In the rows, 128 means zero.
Rotation paths and how fast each direction turns (degrees a step)
Each turn is a multiple of 5 degrees from 10 to 175, or 0.
Each row of a path follows its step; steps can be skipped.
Rotation 1:
step 0: [130 131 131 127 140 133 122 133 130 119 135 122 123 129 137 139 136 121
 136 128 127 137 121 129 133 129 123 123 128 132 131 128 127 126 137 134
 137 126 127 135 128 139 134 134 124 126 131 124 127 137 132 136]
step 1: [136 138 128 123 134 131 130 126 124 126 136 127 121 128 136 124 131 117
 139 114 123 118 128 137 121 122 126 134 126 132 123 132 119 128 130 126
 124 133 134 136 121 124 132 126 132 123 126 125 129 128 120 126]
step 2: [138 128 123 124 138 134 135 121 117 131 132 133 125 123 124 128 126 128
 113 117 121 121 124 131 144 125 133 126 135 129 126 133 123 124 124 122
 128 125 122 128 128 122 125 130 131 133 133 127 126 133 126 123]
step 4: [124 130 132 125 137 131 129 122 129 130 123 118 125 134 130 122 133 137
 124 139 134 122 131 119 114 123 135 132 126 138 130 132 130 129 120 116
 134 130 127 126 130 126 121 123 123 130 126 133 132 119 125 126]
step 5: [126 124 122 123 124 117 129 130 130 122 130 122 121 133 126 124 125 127
 122 132 140 139 134 116 133 135 123 127 129 133 127 131 132 121 122 125
 122 124 124 119 129 113 128 119 126 129 125 134 121 133 124 128]
step 6: [127 116 122 120 130 128 117 141 141 129 125 130 131 125 133 130 120 132
 129 136 120 135 133 122 129 137 127 121 129 121 131 130 137 133 128 128
 124 130 139 133 125 119 130 128 128 127 132 124 126 121 124 126]
step 7: [131 131 122 138 131 135 120 137 138 125 124 125 136 132 122 123 130 128
 134 124 127 129 128 140 125 129 118 126 125 126 131 122 131 139 126 122
 138 118 127 126 124 126 129 125 130 122 131 131 117 121 130 135]
step 9: [132 134 127 128 130 131 139 128 136 125 128 125 128 112 128 136 116 130
 130 121 126 127 131 130 127 121 130 124 125 135 126 132 119 124 129 133
 128 137 137 128 122 129 137 142 128 123 130 128 130 134 137 130]
step 10: [139 129 128 130 133 132 120 119 123 129 120 122 115 136 129 135 126 125
 131 120 132 122 125 136 128 118 122 120 138 126 132 129 126 117 127 125
 131 136 125 131 129 136 128 137 133 133 128 129 124 128 132 124]
step 11: [122 125 126 123 126 127 134 130 125 138 125 135 127 138 125 117 134 124
 134 120 128 128 132 134 130 122 136 130 126 130 124 129 119 113 123 127
 133 140 125 129 128 128 126 123 130 139 130 124 134 129 120 119]
step 12: [126 130 132 132 130 124 132 130 124 135 128 130 129 126 120 127 132 137
 128 131 124 130 130 120 132 133 135 124 137 136 123 147 133 129 135 116
 132 132 124 120 133 126 127 128 122 136 141 132 133 130 128 125]
Directions:
[128 126 128 127 126 130 128 132 129 125 128 126 128 127 125 131 128 127
 130 127 129 127 128 129 129 128 129 128 128 126 131 127 127 130 127 127
 126 131 126 130 126 128 127 127 128 127 127 131 129 129 130 131] -> 40
Rotation 2:
step 0: [136 130 129 118 134 120 128 130 133 138 128 135 119 121 124 127 141 121
 116 128 137 123 120 133 132 136 128 131 120 121 120 130 128 125 131 133
 129 127 135 132 135 131 131 137 128 131 122 134 134 132 125 125]
step 1: [114 135 121 134 127 130 125 125 129 130 123 136 128 126 128 128 135 123
 127 125 141 120 126 135 134 131 124 131 137 118 127 121 123 128 130 128
 122 124 130 129 124 131 134 120 131 129 119 139 131 143 128 126]
step 2: [128 127 116 118 122 125 133 128 133 137 121 129 121 123 123 131 134 123
 119 132 132 120 120 138 127 132 136 129 128 125 122 125 131 134 123 135
 132 124 132 133 124 133 131 123 119 127 117 122 142 126 124 125]
step 3: [113 128 119 120 125 129 127 138 122 138 121 133 130 125 120 119 127 119
 121 129 134 125 125 132 130 127 121 135 134 122 125 125 127 125 140 129
 130 122 128 133 124 132 128 131 129 128 135 138 134 136 134 122]
step 5: [123 132 130 111 128 124 132 131 124 129 120 141 129 120 121 127 127 118
 115 129 131 125 128 130 128 127 127 133 132 124 138 130 129 124 129 118
 136 124 136 132 133 136 125 135 123 131 129 132 131 127 121 117]
step 6: [120 128 124 122 126 132 133 133 127 128 123 134 131 131 135 121 127 128
 130 128 131 120 125 133 124 120 136 127 131 119 135 106 123 134 125 122
 122 123 127 129 133 131 125 132 132 125 124 140 134 136 122 127]
step 8: [119 138 124 127 128 122 120 134 125 131 124 138 124 125 128 122 126 127
 117 130 128 120 129 130 129 124 124 126 131 130 132 116 126 134 140 121
 124 133 129 123 137 134 125 137 134 125 118 141 133 134 133 133]
step 9: [125 129 126 131 127 121 136 138 135 127 120 133 121 125 133 133 139 129
 136 128 128 132 120 139 132 131 136 126 123 122 128 127 130 133 132 126
 127 135 140 124 134 136 124 127 130 129 119 133 143 133 121 129]
step 10: [122 132 126 122 121 122 117 123 128 122 127 137 123 116 124 121 130 129
 124 134 124 114 130 133 127 132 124 132 135 123 128 134 124 128 137 124
 135 123 138 120 128 135 129 131 130 125 124 136 141 133 128 128]
step 11: [125 132 121 123 127 125 135 135 133 131 134 121 114 121 128 124 132 128
 132 131 131 127 120 131 130 133 136 121 131 121 124 117 129 132 131 137
 124 124 128 125 132 135 133 136 137 133 124 140 139 135 122 127]
step 12: [119 132 133 130 128 127 132 130 135 131 131 136 121 118 118 134 134 116
 124 138 133 118 130 137 131 136 126 129 136 118 124 135 127 126 130 125
 129 127 133 126 122 138 124 127 132 122 134 126 134 137 121 125]
Directions:
[128 128 131 128 129 130 130 129 128 128 127 132 127 130 126 128 128 125
 128 129 127 129 128 129 125 130 128 129 125 130 126 130 129 126 126 129
 129 128 129 127 128 130 130 127 126 130 130 130 129 128 129 131] -> 155
[127 129 127 125 129 126 129 129 126 128 128 127 126 127 127 125 129 129
 129 127 129 127 129 126 130 128 126 130 127 128 127 126 130 126 128 127
 130 126 125 128 132 127 128 128 128 127 128 129 128 127 130 130] -> 140
[126 131 127 127 127 131 125 127 129 127 130 127 130 130 125 128 129 132
 127 128 130 126 130 128 128 128 127 129 127 129 128 126 128 128 127 127
 127 131 130 127 127 130 127 128 127 127 131 129 128 129 128 128] -> 160
[128 126 128 128 131 130 126 131 130 127 127 126 124 131 126 128 126 131
 128 127 130 128 126 129 126 128 129 125 127 127 129 126 128 129 129 127
 129 126 127 127 129 128 129 126 127 129 126 127 128 127 126 129] -> 155
[129 130 129 128 127 130 128 126 125 128 127 127 125 128 127 127 128 127
 129 128 126 128 130 128 125 127 128 128 130 128 128 126 127 130 127 127
 125 128 127 126 127 124 128 127 128 130 127 130 130 130 131 128] -> 155
